Look-ups in named tables: a row name and a column name give one cell, copied from the table.

Table mun
	kupam	vibez	zunesez	gud	nabu	sovir
dozef	155	48	171	38	83	11
vek	193	180	125	166	58	103
dorefa	63	140	175	76	157	105
san	183	214	123	207	68	168
popupu	32	94	85	44	74	80
tuzov	124	124	84	94	102	103
mek	38	132	57	117	54	197
nefulin	167	198	116	142	138	163
lom	86	163	37	37	143	47
tup	106	82	124	53	162	23
korudot	155	200	65	108	105	157

vibez of popupu: 94
vibez of dozef: 48
nabu of tup: 162
gud of dorefa: 76
zunesez of tup: 124
kupam of san: 183
kupam of mek: 38
vibez of korudot: 200
sovir of dozef: 11
vibez of vek: 180
kupam of dozef: 155
sovir of san: 168
sovir of vek: 103
nabu of nefulin: 138
zunesez of korudot: 65
nabu of dozef: 83
sovir of korudot: 157
vibez of dorefa: 140
kupam of korudot: 155
Which row has the largest kupam? vek

Table kirusog
         rafima  bakisas  pez  zerufot  sasem  ramab  tifud  rok  lofaro  lusib
zikeb        21       24   70       80     89    153    113  220      31    171
vitegek      64       49   50       70     53     54     33   43      51     41
gidon        51       29   52       73     58     85     39   74      37     62
suzelob      41       60   63       65     72     92     92  126      54    111

vitegek, sasem => 53
suzelob, bakisas => 60
gidon, lofaro => 37
zikeb, tifud => 113
vitegek, rok => 43
vitegek, ramab => 54
zikeb, pez => 70

vas
           rab  rabosod
zez      -7659     1558
lafo      4605    -6949
puro     -5160     5546
rekod    -7916      171
dezafen  -5625    -6696
rusolus  -6949     1685
rugif     3238    -6896
mekuze   -5440    -4121
zev       2773     1759
vuse      4970     3758

What is the rabosod of rusolus in vas? 1685
What is the rab of mekuze in vas? -5440
What is the rabosod of rekod in vas? 171
What is the rabosod of mekuze in vas? -4121
What is the rab of zev in vas? 2773
What is the rabosod of rugif in vas? -6896
What is the rab of dezafen in vas? -5625
What is the rab of vuse in vas? 4970
What is the rab of zez in vas? -7659
What is the rab of rugif in vas? 3238
What is the rab of rekod in vas? -7916
What is the rabosod of lafo in vas? -6949
What is the rabosod of zez in vas? 1558
What is the rab of puro in vas? -5160
What is the rabosod of zev in vas? 1759

Table noba
	fufet	fepe	motu	pibo
dalafim	110	89	99	109
biv	115	94	19	187
nazado	192	181	105	115

What is the motu of nazado in noba?
105
What is the fufet of biv in noba?
115
What is the pibo of dalafim in noba?
109
What is the pibo of nazado in noba?
115
What is the fufet of dalafim in noba?
110
What is the motu of dalafim in noba?
99
What is the fufet of nazado in noba?
192
What is the fepe of biv in noba?
94
What is the fepe of dalafim in noba?
89
What is the motu of biv in noba?
19
What is the fepe of nazado in noba?
181
What is the pibo of biv in noba?
187
Row with the largest motu: nazado

seb
|  | kuzig | purusud | bafina | bugekoz | zev | domabe | zeva | rup |
|---|---|---|---|---|---|---|---|---|
| liru | 231 | 215 | 198 | 71 | 160 | 192 | 247 | 43 |
| zom | 69 | 91 | 205 | 131 | 123 | 182 | 145 | 183 |
| lig | 82 | 116 | 129 | 101 | 129 | 131 | 124 | 98 |

What is the bugekoz of liru in seb?
71
What is the bafina of liru in seb?
198
What is the zeva of lig in seb?
124
What is the zev of lig in seb?
129
What is the rup of liru in seb?
43
What is the domabe of lig in seb?
131
What is the kuzig of zom in seb?
69

sib.csv
,gov,taf,zit,lal,tus,goz,lovilo,nat
zik,13831,66390,40329,44537,16984,41237,38719,81726
guvo,44444,38989,41693,41257,44116,41599,41861,37397
dusu,7426,72123,40043,45223,11307,41161,38062,91001
kan,19170,61611,40567,43965,21716,41300,39267,73995
losikor,52436,31835,42050,40400,51200,41694,42681,25824
nin,15119,65237,40386,44399,18126,41252,38851,79861

guvo, zit: 41693
zik, lal: 44537
nin, tus: 18126
kan, gov: 19170
zik, goz: 41237
losikor, lovilo: 42681
kan, tus: 21716

Table gezub
	kobopu	puvu	mig	satalez	tened	ruluke	leti	tifepuf
motet	-0.8	0.2	0.1	-0.1	-0.1	-0.1	-0.1	0.1
mosuru	0.1	-0.1	0.8	0.3	-0.5	0.3	0.4	0.4
mekoma	0.1	0.4	0.3	-0.3	-0.2	0.0	0.4	0.5
vaz	0.2	0.1	0.5	0.0	0.1	0.1	0.3	-0.1
rit	-0.4	0.4	0.4	0.3	0.1	0.2	0.6	0.2
dilazo	-0.4	0.3	0.3	0.2	0.2	0.3	0.0	0.7

kobopu of dilazo is -0.4
ruluke of rit is 0.2
kobopu of motet is -0.8
puvu of mekoma is 0.4
mig of rit is 0.4
leti of motet is -0.1
tifepuf of rit is 0.2
leti of dilazo is 0.0
tened of rit is 0.1
tened of vaz is 0.1
satalez of rit is 0.3
tened of motet is -0.1
kobopu of mekoma is 0.1
satalez of motet is -0.1
mig of mekoma is 0.3
mig of dilazo is 0.3
tened of mekoma is -0.2
kobopu of rit is -0.4

gedefib =
,femuf,kefop,paven,nem,tagopub,zapokiz
gil,79,7,168,77,180,52
feremo,239,247,126,180,15,191
latu,35,39,53,146,157,120
lokera,196,188,191,90,163,64
sur,23,37,118,175,111,125
pel,200,240,133,84,101,160
kegilob,84,34,137,184,108,171
tuzofes,13,19,115,43,164,98

lokera, femuf => 196
kegilob, kefop => 34
lokera, zapokiz => 64
tuzofes, tagopub => 164
latu, nem => 146
pel, tagopub => 101
feremo, nem => 180
lokera, nem => 90
latu, kefop => 39
gil, tagopub => 180
sur, kefop => 37

ded.tsv
	ris	geg	fupil	buninul
kud	0.4	0.4	0.3	-0.5
pumubi	0.4	0.5	0.4	-0.5
mok	-0.5	-0.4	-0.6	0.4
bon	0.5	0.5	0.5	-0.1
gen	-0.1	-0.1	-0.1	-0.4
vavube	-0.7	-0.7	-0.7	0.6
mib	0.6	0.7	0.5	-0.6
zan	-0.6	-0.6	-0.6	-0.6

What is the geg of pumubi in ded?
0.5
What is the ris of kud in ded?
0.4
What is the fupil of bon in ded?
0.5
What is the fupil of kud in ded?
0.3
What is the geg of bon in ded?
0.5
What is the ris of zan in ded?
-0.6
What is the fupil of mib in ded?
0.5
What is the geg of vavube in ded?
-0.7
What is the fupil of pumubi in ded?
0.4
What is the geg of zan in ded?
-0.6
What is the buninul of mok in ded?
0.4
What is the ris of gen in ded?
-0.1
What is the ris of bon in ded?
0.5
What is the fupil of mok in ded?
-0.6
What is the fupil of vavube in ded?
-0.7
What is the buninul of kud in ded?
-0.5
Row with the largest ris: mib

vopori:
	zosidig	buk	vivasuz	mebiv	nogurug	pafiro	sul	fasa
nos	59.0	29.8	43.5	44.6	47.2	11.8	51.1	55.3
mezes	48.6	57.7	59.3	56.6	63.5	45.8	70.9	50.5
nibasap	64.4	54.6	48.1	90.3	58.1	58.9	47.3	52.5
lonib	42.4	50.0	52.3	45.3	40.3	53.5	41.5	50.3
naba	60.0	51.8	24.0	72.5	64.4	17.4	83.1	33.4

mebiv of naba is 72.5
sul of nibasap is 47.3
buk of naba is 51.8
mebiv of mezes is 56.6
pafiro of mezes is 45.8
sul of naba is 83.1
nogurug of nibasap is 58.1
zosidig of nos is 59.0
pafiro of lonib is 53.5
buk of nos is 29.8
vivasuz of nos is 43.5
sul of mezes is 70.9
sul of lonib is 41.5
nogurug of naba is 64.4
mebiv of lonib is 45.3
Which row has the largest nogurug? naba

tizo.tsv
	vuniv	pefotu	dufu	nisi	lonivik	ses	nep
gigetuk	164	68	71	187	191	247	150
gof	79	121	108	132	99	118	169
nevuri	164	117	96	180	115	100	124
tezog	182	72	40	188	140	192	143
parit	150	134	158	205	119	163	148
nar	153	74	86	151	120	164	110
sedodu	192	108	82	171	52	137	131
met	178	164	131	171	52	72	170
nav	183	120	57	192	159	208	114
zegila	153	143	67	115	133	220	142
fot	200	89	72	152	105	101	105
bolil	142	91	154	212	148	160	110
nitam	202	133	66	174	84	143	158

What is the pefotu of gof in tizo? 121
What is the nep of zegila in tizo? 142
What is the nep of sedodu in tizo? 131
What is the vuniv of gof in tizo? 79
What is the vuniv of bolil in tizo? 142
What is the pefotu of bolil in tizo? 91
What is the vuniv of fot in tizo? 200
What is the dufu of met in tizo? 131
What is the ses of parit in tizo? 163
What is the nisi of tezog in tizo? 188
What is the pefotu of tezog in tizo? 72
What is the nep of bolil in tizo? 110
What is the vuniv of zegila in tizo? 153

lik
|  | gizev | fegopi | fol | dapifen | lev | merub | kitev | tofo |
|---|---|---|---|---|---|---|---|---|
| fup | 4693 | 4942 | 4712 | 5480 | 6306 | 5579 | 5709 | 6812 |
| difeki | 4608 | 4256 | 6229 | 5190 | 4634 | 5908 | 4737 | 5209 |
| lun | 6398 | 5232 | 5419 | 6227 | 4387 | 5121 | 5361 | 5125 |
| mibofir | 8835 | 4166 | 6077 | 8417 | 1279 | 4810 | 5075 | 4322 |
| fitur | 2112 | 8265 | 3202 | 5929 | 6028 | 7148 | 5205 | 2586 |
| gigade | 7628 | 4832 | 7381 | 4715 | 3518 | 6634 | 93 | 8374 |
| kuz | 5519 | 5631 | 5540 | 5328 | 5067 | 5338 | 5233 | 4751 |
| kavite | 6174 | 6504 | 6226 | 5251 | 3687 | 5149 | 4721 | 2271 |
| luti | 5031 | 4303 | 6155 | 5469 | 4381 | 5755 | 4797 | 5141 |

gigade, kitev => 93
gigade, gizev => 7628
kuz, kitev => 5233
mibofir, fol => 6077
kuz, fol => 5540
gigade, dapifen => 4715
gigade, fol => 7381
fup, dapifen => 5480
fitur, dapifen => 5929
kuz, dapifen => 5328
luti, merub => 5755
gigade, lev => 3518
kavite, merub => 5149
lun, gizev => 6398
gigade, merub => 6634

